A single turn carries every row of the set below to another of its rows. Some are shown first; where does it send the rows asked next?
K_93: [ 39  -9   3   7   2   0  -9 -28   1 -16  -7 -20  -3 -18  24   2]
K_649: [ -6  30  10  15   8  -2   5 -14  -8  19   3 -10   3  21 -11 -12]
K_198: [ 26 -22 -15   5 -11  10   9  -7   0 -13  15 -25  -1  11  28   1]
K_491: [ 18  -8  16 -16   0   4   1 -23  15   2   3 -34 -22  -9  23  -7]
K_559: [ 11  12   6  27   4 -11   4   1   2  33 -20  -7  20  22  -1 -14]
K_184: [-28  14  19  -1  -1 -19 -19  -4  -8 -16  17   6  17   4  13  -9]
K_812: [ 38 -21  -9  16  -9   1   0  -8   4  -5 -12 -24   7  -2  32   6]
K_692: [ 16 -13  16  -1   2 -33 -12 -16  11   7  -5  24  20  25  -1 -26]
K_912: [ 21 -11  16  -6  -3   0  -5 -14  16   8 -14 -37 -13 -17  34  -1]
K_982: [ 35  -4  -2   4  -1   6   0 -34  -3 -13   3 -25 -12  -3  13   4]
K_597: [ 18 -17  10  -4  -8   1  -1  -4  17  10 -12 -38  -8 -11  37  -1]
K_385: [-18  -3  14   4   7 -13 -16  10   6 -20 -13  16  19 -18   6 -22]
K_341: [ 28  -9  -3  -3  -1   7   1 -27  -1 -24  20 -21  -9  -5  20  -1]
K_682: [ 37 -25  -9  -4  -3   5   7 -21   4 -16  18 -16  -5   8  20  -7]
K_64: [ 23   5  24   7  23 -22  -9 -17  10  14  -8  13  20  -2  -2 -32]
K_179: [ 19 -25   6  -7 -10   2   3   0  21  10  -5 -35  -7  -4  38  -6]
K_844: [-22   8  -5  18 -10   0   4   9  -4   4 -25  -2   6  20 -11  -7]
K_204: [-30  22  12  13  -9 -15 -14   1 -12  -3   1  -5  15  13  11   3]
K_979: [ -9  11  20  -3  20 -11  -7  -1   2  -9  30   8  19  -5  10 -31]
K_196: [ 30 -27 -10   8  -8   3  -1   0   5 -16   7 -20   9  -4  37   0]
K_507: [ 10  -5   6  11   3 -14  -3 -12   9   8 -36  17   7  14 -19 -22]
K_191: [-33   3   4   2  -1  -2  -5  13   0 -21   5   9  11   0   1 -18]
K_787: [-30  20   6   9  -2   0  -4  -1  -8 -12 -10   0   0   3 -10  -7]
K_309: [  7 -22   5   3   3 -16  -3   3  16  -1 -21  26  18  11  -8 -33]
K_690: [ 16 -25   6 -13 -10   4   7   0  20   6   6 -34 -11   1  35  -9]
K_192: [ -1 -10  16  -6  12 -16 -11  -7  11 -17  -7  27  12  -6  -7 -34]
K_899: [ 19 -16  12 -20  -3   4   5 -20  18   2  10 -32 -22  -2  25 -12]
K_635: [ 16 -22   6 -17  -7   6   9 -10  18   5  11 -32 -17   4  28 -11]
K_79: [-14  -4  21  -2   2 -29 -22   4   3 -13  11  18  28   1  21 -19]
K_974: [-21  16   4  12 -14 -12  -1  -4 -10  10   0  -4  10  37  -1   0]
K_352: [ -1  13   8  12  -9 -20  -3 -18  -5  19 -15   2   6  38 -11  -4]
K_906: [ 19  -5   7   7  12 -14  10  -6  11  24   5  10  17  31  -8 -34]
K_849: [ 22  -8  17 -10  -1   1  -3 -22  15   6  -9 -36 -19 -14  27  -3]
K_270: [-19  27  19  17  13  -9 -13   6  -6   1   4  -8  23 -14  15 -11]
K_23: [  6  -6  25  -1   7 -35 -24 -11   8  -5  -4  23  25   1  10 -23]
K_28: [ -5   0  -3   9  -5  -2  10  -6   3   7 -19   9  -1  31 -24 -19]
K_408: [ 28  -6  -3  16  -5   4  -7 -14  -3 -13  -9 -28   2 -15  31  12]
K_653: [  7  -8  16  10  17 -21 -10  14  12   5   5  12  35  -5  20 -33]
K_410: [-23  17   2  17   1   1   6  17  -7  10  17 -13  19  19   9 -13]
K_414: [ 13  -5  10  12  -7 -28  -7 -12   6  21 -20  13  18  35  -4 -15]

K_309 goes to K_192
K_690 goes to K_491
K_352 goes to K_414
And these:
K_93 goes to K_196
K_410 goes to K_649

A single turn carries every row of the set below to another of its rows. Some are shown first; where does it send the rows asked next?
K_663: [ 14 -11   8  31  11  28   3  -6  17 -19   1  -1  26  20  -4  11  15  -5
  30  -7  -6  -5   1  -6  -8  -1  11   8 -14 -11   5  -9  14   3  18 -19]
K_456: [ 11 -16  -5  33  11   3 -15 -13   8  -3  -5  10  33  41 -17  12  17 -14
   6  -1 -24 -13   2   4  -8   3  -3   0 -14  -2  11 -12   7 -15  20   4]
K_984: [ -4 -27  -1 -15  17 -13   8  -6  -1  -5  -1  -8   9  21  31  13   5 -16
  16  12  -3   3  19  -4   6  16  -1   0   2   6  -7  15  27  10 -33   8]
K_363: [-14 -17   2   3  -2 -17   4  16   5  15  19  28  -6  -8  12   5  -6 -12
 -18   1  15  -2   5   8  20   6 -19  27 -32  13 -19   2 -12 -15  -2  21]
K_159: [  9   8  21  39   1  -3   4 -16  14   6   6  -9  12  -1 -14 -17  -5  14
  -9 -26  11  24  -5  20  13   0   8  11  22  -7 -17 -12  -4   9  26   1]
K_995: [ -4 -18   1  -2 -16  12  -6  12 -11  -1  14   1   7  26 -28 -27  15   3
 -18  -5 -15   5  14   1  -7   7   4 -14 -12  -8  13 -12 -14 -40   3  31]
K_307: [ 10   3  -3 -13 -12 -10  14 -16  -6   1  -3  16  13 -11  23  38   6   2
  -5  34  -1  -4   6  -3  14 -10 -16 -13  -6   4  15  26   9   6   4 -14]
K_35: [ -4 -13  -4 -10  11   2  -3   2   5 -12   3  -1 -10  13  26   0 -20 -16
 -10  15 -10  -5  -5  -3  12  11   5  10   3 -12  -1  15  38   4 -34 -12]
K_169: [ 29  13 -18   0 -16   9   0   2 -14  -8   3 -11 -14   4  13  -9  -2  10
   1  13  -8  14  -6 -14 -27 -13  36  -6  19  -9  -3   2  15   0   9 -14]
K_468: [ 24   9 -23  20 -19  -7  -5  10  -8  12 -12  -2 -19  -3   8   0   0  10
   7  15 -12  16  -1 -11 -39 -11  26   5  11   6 -13  -3   3 -18  10  -3]
K_439: [-15  -4  19 -18 -20   4  18  -5  -6  -2  15  -7  21  -2   8   7  -6  19
 -14  -8   8  13  24   7  43   3 -15 -18  12  10  -3  -2  -3   1 -21  29]
K_926: [ -4  -9   0  -9  11 -19 -15  -1   4 -10   1   7 -15  10  28  13 -13 -29
 -13  13 -24   2  -3 -11   9   0   4  31   4  -3 -15  -3  18  14 -22  -5]
K_285: [ 13  11  -3  -2 -29  20  -4   9 -10  -5 -18 -23 -10  -4   8  15  11   6
  -2  10 -21   9   0 -12 -26 -23  35   2  15  -5 -12  -8   0   2  13   1]
K_17: [ -3 -24  14   4 -19   9  26  -3  -3   0  18 -19  13   4 -26 -25  10  18
   9   9 -10  20  -3   9  -9   4  11 -17  -5 -11   0  -2 -20 -26  15  26]
K_368: [  0 -11  20   1  -4 -25   5   3   0   9  16  10 -19 -24  15   1   6 -14
 -34  -4   9   9  -1   8  15   4  -6  32  -8  15 -16 -10 -20  16   5  16]
K_657: [  3  -6   1 -12  -7  27  11  -3  -2 -12  -4  12  11 -22  32  38  21  -6
  -9  11   8 -14  12   4   7 -13  -6  11  -8   7   7  16  13  10  14  -3]
K_768: [  8  24  26  32 -21  -1   3  -1  -4  15   0 -18   7 -11 -13  -8 -10   8
 -20 -14   1  23  -6   4  10 -13  19  16  14  -4 -23 -18 -18  13  17   1]
K_574: [  4 -14   7 -18 -13   8  14  17  -3 -10  20   2  -7  10 -20 -36  14  20
   1 -15   2   8   1   5  -8 -10  24 -17 -13 -15  -4 -23 -17 -21  14  12]
K_836: [-22   1  16 -10 -21   3  19  14   3  12 -22 -11   3 -19   5  -1 -12  14
 -22  -6  -8   3  15  16  29  -8 -17  -2  14   9  -4  -3  13 -18 -33  23]
K_617: [ -3 -11   6   1 -26   5  16  26   3   6   2   3  -6  -1 -27 -18  11  24
  -1  -6  -2   4   4   9  -8 -14   6 -12 -23   1  -5 -24 -21 -40   9  22]
K_386: [  3  -1   0  39   2  20   3   8  10  -9 -18  -1  26  29 -10  15   5   2
  37  -7 -17  -1   7  -9  -5 -13   3   1 -19  -1  -7 -22  13 -17   6  -8]
K_852: [ -8 -22   9 -19   2  -9   4   2   3   2  32  26 -12 -12  14 -11   9  -8
 -28  -5  23   4   6  16  17   5  -6  27 -12  -2 -15   2 -13  -3  13  22]
K_859: [ -3  -4  21 -13 -12  16   5  14  -1 -12 -31  -1   3 -14  18  36  25  -6
 -12  17 -12 -18   5   4   1 -23  -7   2 -16   5   4   4   9  14   5  -3]
K_988: [ -2   8   9  22 -15  -7 -10 -12   7  10  18  -1  21  25 -17  -5 -11  20
   1 -14  22  31  10   1  13   2  15  -3  12 -14 -28   3 -17  -9  23  10]
K_613: [ 16   6  -3  -6  -8   3  -3  -3 -10   8 -23  13  18  -5  13  30  35  -7
 -18   8   0 -21  27   1  -4  -9 -14 -11  -7  15  28  13   7  -1   8   1]
K_479: [-19  -4  30 -12  -8   8  21   6   8  -3 -10 -14   8 -10   1  -8 -11  16
 -29 -11   0   0   2  30  39  -6 -11 -11  13  -9  -2  -1  18   0 -20  12]
K_756: [ 12 -11 -15   3  16 -25 -15  -5  -9   6  -3   0   7  35  18   1  -9 -24
 -16   8 -18  -8   5  -3   6  18   2   2   4   9   7   2  28   3 -34   9]
K_936: [-10 -22  19 -10  -4 -26  17  -4  11  21  23   7   1 -11  -1 -12  -1  -7
 -15  11  21   5   5  12  15  20  -8   6 -19  -2  -5  29 -18  -9  -7  11]
K_619: [  4  12   8  41 -13  -3 -16 -12   3  28  -3 -11  27  15 -20  -2  -4   2
 -31 -16  12  10   5  17   6   5   9   5  20   1 -13   8  -9  -6  22  22]
K_719: [  5 -13   0   0  -5 -17  -3  -3 -11  27  23  14   4  -2   5  -9   8 -24
 -41  -3  17  -8  18   6   4  21  -2  22 -13  18   3  12 -18  -6  -1  28]
K_821: [  5  15  -6   8 -13  13   4   7  -8   4 -22  14  13 -15  29  44   7  -4
  -2  16   7 -10  17  -4   4 -19 -15  12 -11  23  -4   8  16   2   7  -2]
K_831: [ -7   4  18  -1 -18   8   0   7   1  10 -10  -8  22   9 -12  -2  -3   7
 -35 -10  -6  -8  24  10  34   8 -18 -23   8   6  25   1   9 -10 -32  17]
K_558: [-20  -6  39 -24 -12  -3  16  19   8  -2 -15  -7   5  -3  -6  -7  -2   0
 -23 -15 -12  -7  11   8  36 -16  -7  -8  -9  -5  -2 -20  -2   3 -29   5]
K_457: [  9  -9  -9  10   0   3   2 -10   5  -7   4   0  35  39  -5  23   1   3
  30  15 -10  -3  -8  -6  -5 -13  15 -17 -16 -15 -11  -2   7  -7  17 -10]
K_438: [ 17  -3  -7  10  -6  -2  -3 -17  -8  -9  -9 -12  -3  12  10   4  15  11
  19  23 -11  32  10  -9 -29   2  13  -7  29  -7  -4  17  12  -6  17   0]
K_676: [ -4 -21  24   3 -18   9   3  21  12 -12  15  -7 -11  11 -26 -23  14   7
   2 -18 -11   8   4 -10  -3   1  16   2 -23 -11  -3 -32 -27 -14  -4  10]
K_784: [  2  -9  14  36   7  14 -14   2  13 -18  -2  -2   4  27 -10  10   0 -17
  14   5 -25   3 -10 -18  -7   0   8  22 -22 -17  -7 -15   3   0  10 -19]
K_555: [ -5   8  12  43  -3 -15  -1  -1  11  21  -2  -4   9   5 -13 -17 -16   6
  -3 -23   4  30   6  12  11  -2   2  19  17   5 -31 -18  -6 -16   6  18]
K_780: [ 21  11 -17   3 -14  -4 -21   1 -23  13 -22  -9  -2  20   2  -4  14   6
 -20  12 -10   9  10  -1 -30  -8  23 -17  28   0   0   6  13 -12  13  11]
K_998: [ -3 -19 -13  -3   8  -9   0  13   7  -2 -11   2 -10  11  22   6 -14 -18
  11  17 -26  -5   5 -12  -3   8  -1  13  -7   3   0   2  29 -18 -43  -2]

K_756 goes to K_780
K_35 goes to K_169
And these:
K_768 goes to K_558
K_438 goes to K_17
K_617 goes to K_363

A single turn carries every row of the set below to another of its rows. Some are shown first; where does it send the rows asked next?
K_359: [ 22 -22  -7  -8  17 -10  14  -7 -11  10  19  20  -3]
K_200: [ 10  -4  -5 -10  11   8  15   0   0  -2  38  18   6]
K_214: [  6 -22 -48 -32  -4  13   8 -23  33  24  29  37 -34]
K_436: [-20  -7 -42 -21 -18  25 -14 -20  19  -1  32  38 -23]
K_712: [  8  -9  -1   5  10 -17  11 -24   2   4  14  21   2]
K_332: [ -3 -11  -1 -29 -16  30   2 -28  18  42  11  30  11]
K_524: [ -4 -22 -34 -20 -26  30  -8 -18  -7  14  21  46 -43]
K_87: [ -3 -19 -45 -31  -5   4   0 -38  33  33  14  33 -27]
K_355: [-10 -17 -36 -33 -26  40 -13 -16   5  -4  20  35 -16]
K_689: [ -4   0   5   3  12   2  -2 -22   1  29  14  12   5]
K_442: [-25 -10 -37 -23 -25  15 -20 -41   4  11   8  36 -22]
K_803: [  7 -22  -8   9  17 -15   0 -19  17  21  -2  25 -16]
K_362: [  9 -14  -1   7  20 -11   3 -16   2  26  13  15  -2]
K_882: [  3 -19 -36 -15 -13  12   7 -33  31  31  20  43 -44]
K_699: [ -1  -4   0 -28 -28  27  12 -33  18  15  17  38  13]
K_601: [  5 -11  -8 -35 -15  36  12 -12  23  21  32  33  13]
K_377: [ -1   3   1  -6   3  -5  10 -26  -1  -2  19  19  12]
K_718: [-12 -21 -28 -24 -26  41 -20 -19  -1  23   5  32 -26]
K_871: [ 10 -29 -43 -36 -12   7   9 -35  14  28  13  40 -39]
K_569: [ 13 -22  -5 -40 -22  35  15 -18  -1  26  17  36   6]
K_441: [  6 -16 -13   2  14 -20   6 -22  22  -1   5  27  -6]
K_482: [ 13 -11  -8   2  18  -9  12  -6   8   3  30  19   1]
K_740: [ 19 -18   3  11  12  -5  13  -9  -7  17  19  26 -16]
K_188: [ 20 -17  -3 -16  10   9  14  -3 -24  17  21  18  -2]
K_775: [ 15 -23 -19  -5  18 -14  11  -5  19  -8  17  27  -6]
K_694: [  8 -14   6 -18 -24  41  11 -19  13  36  21  41  -5]
K_736: [ 24 -34 -16  -8  16 -10  13  -1   3   5  11  28 -18]
K_759: [ -8 -25 -48 -41 -13  23 -14 -13  -2   9  23  32 -22]
K_678: [-19 -18 -36 -16 -12  29 -25 -19   8  36  17  33 -33]
K_841: [  3 -16 -42 -29 -17   4  11 -41  28  11  20  44 -32]
K_405: [-20 -11 -26 -17 -25  39 -22 -27  12  15   8  34 -21]
K_329: [-20 -11 -34 -29 -22  35 -21 -23  15   4  14  29 -10]
K_962: [ 12  -8  12  10   3  12  10 -13 -16  28  17  24 -15]
K_16: [ 20 -31  -7   8  14  -7   8  -8   6  19   4  31 -27]
K_764: [ -7 -24 -32 -29 -22  46 -15  -9   2  13  19  34 -26]

K_764 goes to K_329
K_87 goes to K_871
And these:
K_332 goes to K_569
K_759 goes to K_442
K_362 goes to K_359
K_377 goes to K_962
K_736 goes to K_441

A single turn carries every row of the set below to another of its rows. Some are shown first; where does it send the rows asked next?
K_606: [ -1  12 -13  -8  11   7 -35  22 -29   6  -7   3  12 -23 -11 -19 -17 -13
 -21 -14   2 -13 -15 -15 -12  17 -29]
K_175: [ -6  -4   6 -13  17   8 -34  16 -30 -12  -5  21   2 -37 -23  -6 -12 -15
 -23 -12 -10  12  -5 -32  -8  17  -7]
K_848: [  1  22  17   9  40 -31  -6  11  -2   4   8   9 -23   0 -13  -1   0  -5
  -1   0  16  -2  19  -6  19  25 -17]
K_391: [ -7   5  -8 -16  23  22 -38  14 -25   1  -2  -7   0 -32 -24 -17 -31 -17
  -7 -12  10  -7  -6 -12  -8  18 -24]
K_957: [-11 -25   0 -19  12 -18 -16   2  -3   6   2 -19 -12  17 -14 -23 -31 -24
 -20 -38 -16  -5  11   1  -8   5  -9]
K_69: [ -1 -39  -5   8   6   3   9  -9 -11   6  22   0   7 -16  -3  -5  23   8
 -29   9   3   7   0   1   5 -34   3]
K_579: [-28  10 -11  -2  28 -18  -5  -6   4   7  17   4  -4  -4   3 -13   4  17
 -23   0   2  15  30 -18  20   5 -26]
K_547: [  8 -42   0  17   3   7   6 -23 -34  10  10  17   3  -9 -14  -2   6   9
 -10 -21  28  -7   5  13   9  -1  22]
K_909: [ -9 -22   6 -13   8 -19 -14  21 -11   5   7  -2  -2  23 -16 -15 -18 -15
 -23 -39 -30  -3  14  -4  -9   7   3]
K_426: [ -8  20  -8   3  14  -4 -16  -6  -8   9  16   2 -11 -26  39  -7 -30 -24
   6 -21  23  18  -3  -9   8   3  13]
K_474: [ 19 -35   0  22  13   5  10  -5 -29  11   9  14  -7  -7 -13   3   4  -2
  -4 -13  26 -21  -6  25   2   1  23]
K_669: [-19 -16   4 -17  25  21 -30  12 -19 -13   0   6 -19 -34 -26  -4 -25 -17
 -13 -10 -11  15  -1 -26  -7  16  -2]
K_217: [-18  16  -7  -5  44 -13  -2  14  13   3  27   3  -1 -11   2  -5   1   4
 -20  14 -10  11  25  -6   9  -4 -18]
K_946: [-11  16  -1   0  16  -1 -15  -7  -8   6  21   5 -11 -25  33  -2 -31 -23
   9 -22  18  27   6 -12   9   3  23]
K_493: [ 10 -35 -19   9  16  15   9 -14 -19   6  18  13  16 -31   1  -1   7  -2
 -22   1  13  -8  -7  18  -5 -22  13]
K_863: [  4 -41 -12   8   7  12   5 -28 -27   7  14  17  15 -25  -5  -4   8  10
 -21 -11  21   1   5  10   5 -14  16]
K_853: [  3 -36   4  11  -7  -7   3 -22 -22  14  12  -1   8  -2 -10 -14  21  14
 -22  -8  23   2   6   2  16 -21  -3]
K_373: [ 12 -28   5  14  18  11   8  15 -14   2  24   4  -2 -24 -12   7  20  -3
 -15  21   5  -3 -10   9  -1 -27  11]
K_717: [-17   9   0   2  14  -1 -11  -2  -7   8  24   2 -16 -13  31  -1 -31 -19
   9 -27  12  26  11  -8  11   4  29]
K_903: [-16  14   5   5  27 -27  -8  -8  -5   8   4   8 -17   2  -8 -11   3  11
 -12  -9  17   8  27 -16  26  23 -25]
K_875: [ -2  -1 -13  -8   5 -10 -23  26 -18  15   0 -12  10  14  -8 -25 -21 -13
 -21 -30 -10 -24  -2   2 -14  11 -24]
K_959: [-11 -24  18 -15  15 -10 -21  16 -19 -12   3  18  -8  -9 -24  -5 -13 -17
 -24 -26 -30  20  12 -24  -6  12  13]
K_44: [ 19 -22  17  20  -2  -4  -2  -8 -33  14   7   2   0  -3 -22  -8  17   8
  -2  -8  39 -12   1  10  16  -4  -1]
K_752: [-22 -36   8 -18  19  -4 -16   4  -5  -9   3  -1 -26  -5 -21  -8 -24 -23
 -21 -26 -28  17   9 -19  -6   8   7]
K_155: [ 21 -31 -11  17  22  10  11   0 -20   8  14  11   2 -21  -4   4   5 -10
 -13  -1  17 -22 -14  28  -7 -13  19]
K_343: [ -1  23   8   2  51 -21  -2  23   8   1  20   6 -14 -10  -7   1  -2 -10
  -6  13  -1   0  19   1   7   8 -12]
K_714: [ -2   0  -9 -17  13  -2 -29   7 -15  13   0 -24   4  -1 -15 -28 -34 -22
 -11 -28   6 -20   2   5 -11  10 -28]
K_658: [ 24 -17  17  22  16   7   2  14 -28   7  16   4  -6 -16 -23   5  16  -4
   1  11  27 -15 -10  14   6  -9   8]
K_434: [-17  10  -8   6  10  -3  -8   1  -3  14  24  -5 -18  -4  38  -4 -32 -18
   8 -28  12  17   5  -5   9   5  22]
K_994: [-12  16 -13   8  11  -6 -11  -1  -5  15  17  -5 -17 -11  41  -7 -31 -22
   6 -25  19  12  -3  -4   7   5  12]

K_493 goes to K_863
K_848 goes to K_343
And these:
K_658 goes to K_373
K_717 goes to K_434
K_714 goes to K_391
K_606 goes to K_175

